In the data rows, 128 means zero.
Here are some points, one per row:
[124 119 133 160 129 148  97 107 113 139 190  62 127 102 150 141  88 162 133 147 134  72 121  89  92 124  71 115 118 155 134 127 144  35]
[102 113  94  93 168 136 168 164 163  70 119 122 120 170 171 136 151  98 104  74 121 194 109  75 116 163 139 110 130 149 127 114 162 112]
[ 95  86 119  93 134 108 157 188 142  80  76 107 135 105 106 137 115 114  86 144 164 125 117 166 124 103 199 130 137 137 123 181 170  86]
[168 157 157  49 119 177 116  97 123  77 115 136 157 171 137 123 145 158 154 120 132  86 127 107 151 146  72  77 121 123 162 107 184 162]
[111 117 130  72 159 135  90 156 117 141 145 128 142 108 138 110  61  92 140  91  73  74 136 114  52 117 140 118 128 121 141 181 165  67]
[170 102  70 113 178 115 110 127 143 111 142 146 101  59 159 123 124 139  92 129 151 138 129 100 142 134 157  85 141  63 127 160  91 113]
[158 157 125 165 112 140 127  85 171 112 193 137 108 113 128 128 148 136 145 120 114  86 153 173 167 130  90  74 178 145 124 141 210 127]
[ 89 153  55  63  99 120 135 116 110  87  86  91 116 154 129 130 130 110 128 174 165 138 110  96 127 125 165 124 126 179 120 124 128  76]
[135 155  99 104  98  79  66 138 142 116 119 104 122 100 159 176 174 178  74 158 146 145 146 178 123 112 127 152 132 118 119 140 124 123]
[133 106 160 122 130  79 181 130 137 113 191 140 144 153 112 153 151 130  84 110  79 132 103 141 154 172  52 174 175 107 158  97 184  94]
[138  88 136 140 129  95 150 104 174 174  55 144 138 109 138 163 150 100 115 153  82 137 135 145 108 145  76 127 153 109 160 107 207 184]
[193 110 133 114 121 120 110 148 172 132 107 197 183 103 103 193  73  75 163 158 104  90 123 148  85 108 100 193 125 193 128  97 140 164]
[128 147 150  34 146  87 146  98 120 128  97  76 105 142 161 109 127 135 103 136 161 124 115 137 139  90 128 127  97 175 169 121  74  98]
[132 132 119 175 150 179 147 136 219  77 117 151  96 117 145 125 110 184 105 122 150 142 173 169 118 120 133 146 120 101 145 141  26  77]
[ 72 162 110 165 152 178 112 157 136 176 243 127 153 136 118 109 109 174 124  92 123 140 124 126  95  90 129 122 113 122 162  99  96 126]
[154 154  74 119 113 154  91 171  98 160 127 125  81 148 135 124 154 127 117  94 151 162 108 180 148  94 188 146  64 162 104  99 140 127]
[105  98 161 176 125 149  96 103 104 122 149 220 143 146 190 131  68 148 130 192 160 153 100 124 148 115 168 158 150 173 175 132  99 120]
[154 117 151 138 127  86 155  98 138 116 143  90 218  96 129 181 104 156 106 117 133  83 165 104 170 161 160 104 147 108 119 134 150 149]
[182  78 110 101 106 128 202 109 102  89 133 171 155 138 143 146  84 142 108 119 103 102 146 123 132  79  97 138  48 133 152 121 194 189]
[121 143 132 176 150 137 123 156 133 158 115  99  91 173  83 143  73 161 122 167 150 170 148  97 150  99 162  76 134  88 155 115 154 101]
[195 159 158 104 187  65 149  79 153 172 101 128 147 108 169  94 152 109 117 116 127 113 130  98 151 146  94 150 123 194 136 126 158 107]
[134 149 135 156  80 186 126 102 117 108 162 150 149 120 182  63  92 131 135 148 163 167 150 124  90 124 150  49 164  98 146 203 166 118]
[ 73 128 125 100 114 146 114 120 167  90 102 122 136 154 106 156 152 127 153 136 150 176 111 169 134 162 119 121 120 137  62 141 109 128]
[ 97 147 132  94 113 124 100 148 118 117 128  87  73 143 139 165  83 133 120  75 143 112 120 150 154 170 152 154 163  99 125 121 117 146]
[ 96 169 121 181 122 130 113 173 117 108 131 150 109 103 123 102  62 120 150 173  60 159 100  78  95  94  98 118 127 146 109 147 121 113]
[128 138  86  77 170 152  74 174 121  87 131 111 128  92 106  72 152 131 111  86 135 156 165 122 115 211  82 134 101 168 164 112  69 129]
[ 88 160  73 113  63  93 107 157 145 143 133 100 119 137 105 164  61 142 113 104 150 153 144 101 169  98 114 142 133 186  88  78 122 146]
[159  96 106 107 169 149 152 104 112 106 118 125 107 133 127 112 148 139 142 148 159 123 167 130 156 112  69 199 160 117 120 130 154 141]
[ 95 136 155 222 130 115 106  92  79 144 157 167 155 121 100 170 162 126 132 138  94 158 163 113  39  88 140 117  86 116 148 132 122 129]
[ 73  84  96 111 160 191 121 125 122 178  82 114 162  95 165 138 168  92 137  86 121 151  92 174 134  59 110  96 103 130 115 122  91 140]
[164 133 125 126 184 170 191 111 133 106 139 133 155 123 158 179 115  91 129 123 100 105 155 169 201 173  95 141  98 118 126 112 139 159]
[110 165 160 154 115 164 157 125  71 137 149 147 125 145  75 105  81 126  79 113  94 201 143 122 130 144 100 157 152  83 129 158 122 118]
[167 103 125 147  97 161  86 108 166 167 104 123 167 138  60 143 152 144 155 108 165  78  99 105 142 162 121 157 144 191 186 103 171 184]
[184 183 112 101  67  97 102 161 136 160 109 152 101  95 120 173 130 105  77 163 161 148 108 167 159 143 153  99  88  94 103 106 137  77]
[154 112 195 111 127  99 193  88 115 129 117 149 168 116 141 170 145 161 183 100 135 133 105 164 174 151 113 123 121 183  72 107  91 164]
[ 88 122 105 255 165  94 131 136  84 137  93 125 167 146 120  73  92 165  79 147  94 141  84 118 139  90 100 118 143 105 133 114  83 105]
[210 138 166  87 118 138 135 150 177 120 147 135 133 167 100 109 114 112 101 140  73  95 117 117 168 105 124 111 153 158  61 139 137 160]
[120 155 207 179 227 190 100 184 103 175  97 143 113 142 120 158 127 159  83 149 119 111  71 135 109 161 157 117 149 156 147 135 158 126]
[138 105 147 176  63 104 141  92 193 120 117 121 153 136 122 119 214  83  88 130  56  81 135 140 161 161  31 142 124 138 117 106 142  92]
[118 104 129 151 101 142 153 117 147 179 186 153 112 184 122  93  98 151 136 132 124 103 152  79 109  58 148 128 155 102  96  97 124  97]
[126 177  85 143 105  67 163 133 128 138 158 197 177 113 148 108 161 134 171 134 135  66 165 133 166 162 190 188 137  98 124  92 130 162]
[ 92 120 126 106 149 108 138 118 139 146 119 182 121 131  97 110 162  87 164 110 188 183 108 180 157 142 162 136 103 133 110 168  79 116]
[129 155 147 121  58 153 141 206  96 113 133  56 152 109 155  95 165 122 149 137 100 188  90 144 148  95 135 191  81 115 136 114  67 155]
[ 90 153 137 133 177 114 164 154  72 213 121 111 135 157 121 184 130 130 106 138 198  94 117 102  72 101  85 149  96  99 129 143 129 114]
[130 152 113 119  96 177 136 125 166 129  83 181  80 101  83 118 162 133 163 137 102  90 109  57 196 103  80 122 108 122 164 118 160 122]
[ 85 134 129 113 196 174 171  47 171 122 115 112 138 117 126 122  92  83 141 165 180 202 121 111 107 179 147 166 135  93  85 110 117 138]
[151 106  99 127 115 120 145 116  75 125 146 151 136 114 134 163 108 119  87 177  91 100 167 176 156 136 118 117 156 110 161 111 167 203]
[129 142 124 122 157 195 130 115 148  89 167  92 124 138 105 181 143  74 114  90 157 143 124 125  78 155 159 135 102 107  66 145  90 116]
[133 142 107 161  89  75  67 117 115 121 126  99  97 107 134 171 151  68 127  97 177 151  79 120 159 119 135 114 167 102 153 158 112 140]
[ 90 146 135 134 167 136 122 142 122 108 178 160 117 154 175 137 156 174 169 124  70 146 109  78  80  78 151 118 162  60 121 133 105 143]
[161 113  39  79 131 129 193 113 122 138 120 152 172 130 115  85 146 129 132 162 108  97  80 134 107 145 122 140 227 139 167 130 139 146]
[109 135  66 120 106 117  89 136 160  97 133 140 157 116 128 136 158  94 107  89 153 154 145 160  90 139 153 114 173 124 108 162  75 137]
[ 55 147 164 145 160 133 157 123  94 163 157 140  89 143 122  86 130  99 166 145 122 118 156 126 133  92 191  94  71 111 132 131 140 131]
[ 85  88 158 103 107 100  98 142 129 111  50  80  41 112 144 129 109 127 131 115 109 127 146 154 129 162 141 131 141 136 129  80  89 154]
[156 147 152 132 139  98 131 113 126  79  60  87  95 113 119  99 201  80 115 140 159  94  99 116 141  95 197 136 132 144  99 141  79 157]
[112 124 176 174 139 131 122 170 127 115 138 118 147 190 159  77 133 160 200 113  87 148  86 136  80 136 121 110 139 109  74 139 140 115]
[ 94 112 103 179 130 145 100  96 131 137 147 124 153 129 119 112  94 157 147 128 100 130 144  78 144 193 186 135  68 140 129 188 158 123]
[156  96 125  97  95 160 106 121 157 169 132  91 156 108  98 108 139 126 149 155 173 163 104 136 164 103 186 175 136 103 124 155 116 102]
[148 100 136 131 122  87 164  88 136 146 117 108  61  99 105 147 134 134 133 149  88 111 140 145 105 182 122 118 113 198 149  97 125 183]
[124 165 126 141 114  65 100 142 133 153 140 153 119 151 118 116  93 177 141 109  71 147  87 110  93 133 170  95 124  91 166 160  90  99]
[177 125 110 115 117 128 197 145 123 117 107  98 185 135 103 159 180 172 128  98  96 127 149 103  82 146 128 136 135 157 124 179 137 187]
[112 134 149  91 110 142 125 106 107 137  69  69 159  92 142 140 150 106 133 115 139 186 179 106 141  94 134 106 174 114 118  87 114 106]
[ 87 156 139 162 121 183 142 110  83 152 123 182 132 139 144 110 111 118 115 148 110  83  84  95  92 147 125 145  98 113  96 141  68 127]
[187 119 150 127 117 119 155 149 154 158 132 179 115 128 132 136 208 102 129 139 107  98 158  87 124 134 115 123 159 134 141 100 144 135]
[121 168 205  87 151 118  94  81 170  82 144 187 143 106  72 111 164 156  77 148 161  74 114 137 143  75  76 156 138 131  94  85 193 144]
[122  75 141 123 139 117 139 126 130 122  98 131 199  95 134  31 104 134 159 121 137  92 146 180 147 174 118 148 116  79 179  86 162 139]
[125 114 151 144 145 137 110 138 125 144 129 167 122 145 118 139 123 118 137  79 151 126 201  94 119 150 111  91 123 110 107 149 105  74]
[132 133 142 178 182 121 112 136  98 135 143  72  99 150 124 136  98 136 197 128  96  91 135 158 133  91 116 157 110  87  93 164 149  90]
[ 85 134 156 123  57 156  88  94  92 206 150 150 103 133 198  98  82 142 118 153  93 110 146 128  41 178 124 113 107 117 107 127 110 132]
[161  83  81  64 148 112 120 165  59 115 142 154  93 121 116 126 146 130 140 208 176 125 151 169 164 159 116  80 123 145 125 103  91 102]
[108  87 124 119 140 110 133 105 121 114 108 164  89  97 154 105 154  99 128  79 142 140 154  91 162 127  97 112 144 198 158 122 183 135]
[142  89 155  98  95  67 110 113  96 105 123  86 128 163  83 164 118 154 135 135 138 164  94 101 150 131 184 117  73 106 160 172  70 154]
[114 153 107 126 144  95 125 158 168  90 148  65 147 197 155 142 106  77 152  90 153 124 125 183 134  96 124 115 120 108 167 107  73 136]
[ 99 122 177 169 117 129  98 188 145 158 161  82  77 113 161  95  89  76 131 137 158  95 182 111 128 113 108 112 134 115  96 180 116 167]
[146  89 106 159 101 112 104 162  80 159 167 136  99 132 124  74  91 156 167  82 164 140  87  98 121 121  99  93  93 103  77 138 136 176]
[162  84 120 178  68 153 180 132 110  86 126 105  91  79  93 126 180 178 167 125 125 115 106 155  94 133 139 136 149 173 176  93 188  64]
[170 159 121  91 136 113  60  92 115 103  81  87  95 158 106 143 146 127  77 127 123 157 171 169 107  99 169 159 143 158 123 121 136 121]
There is one direction along which these points spread out most. Take the direction at right angles to it along which they spread out most. Then take the direction at right angles to both along which they spread out most. Go by this last direction. How many in every 100 of the points above lie lower along it than each point below? Answers are rounded to whole numbers. More than half of the points above lie lower than the first one.
[151 106  99 127 115 120 145 116  75 125 146 151 136 114 134 163 108 119  87 177  91 100 167 176 156 136 118 117 156 110 161 111 167 203] 79
[138 105 147 176  63 104 141  92 193 120 117 121 153 136 122 119 214  83  88 130  56  81 135 140 161 161  31 142 124 138 117 106 142  92] 44
[124 165 126 141 114  65 100 142 133 153 140 153 119 151 118 116  93 177 141 109  71 147  87 110  93 133 170  95 124  91 166 160  90  99] 88
[114 153 107 126 144  95 125 158 168  90 148  65 147 197 155 142 106  77 152  90 153 124 125 183 134  96 124 115 120 108 167 107  73 136] 25
[129 155 147 121  58 153 141 206  96 113 133  56 152 109 155  95 165 122 149 137 100 188  90 144 148  95 135 191  81 115 136 114  67 155] 55
[210 138 166  87 118 138 135 150 177 120 147 135 133 167 100 109 114 112 101 140  73  95 117 117 168 105 124 111 153 158  61 139 137 160] 65
[ 99 122 177 169 117 129  98 188 145 158 161  82  77 113 161  95  89  76 131 137 158  95 182 111 128 113 108 112 134 115  96 180 116 167] 73
[ 87 156 139 162 121 183 142 110  83 152 123 182 132 139 144 110 111 118 115 148 110  83  84  95  92 147 125 145  98 113  96 141  68 127] 19
[128 138  86  77 170 152  74 174 121  87 131 111 128  92 106  72 152 131 111  86 135 156 165 122 115 211  82 134 101 168 164 112  69 129] 10
[109 135  66 120 106 117  89 136 160  97 133 140 157 116 128 136 158  94 107  89 153 154 145 160  90 139 153 114 173 124 108 162  75 137] 18
[ 73  84  96 111 160 191 121 125 122 178  82 114 162  95 165 138 168  92 137  86 121 151  92 174 134  59 110  96 103 130 115 122  91 140] 5
[170 159 121  91 136 113  60  92 115 103  81  87  95 158 106 143 146 127  77 127 123 157 171 169 107  99 169 159 143 158 123 121 136 121] 90
[ 90 146 135 134 167 136 122 142 122 108 178 160 117 154 175 137 156 174 169 124  70 146 109  78  80  78 151 118 162  60 121 133 105 143] 16
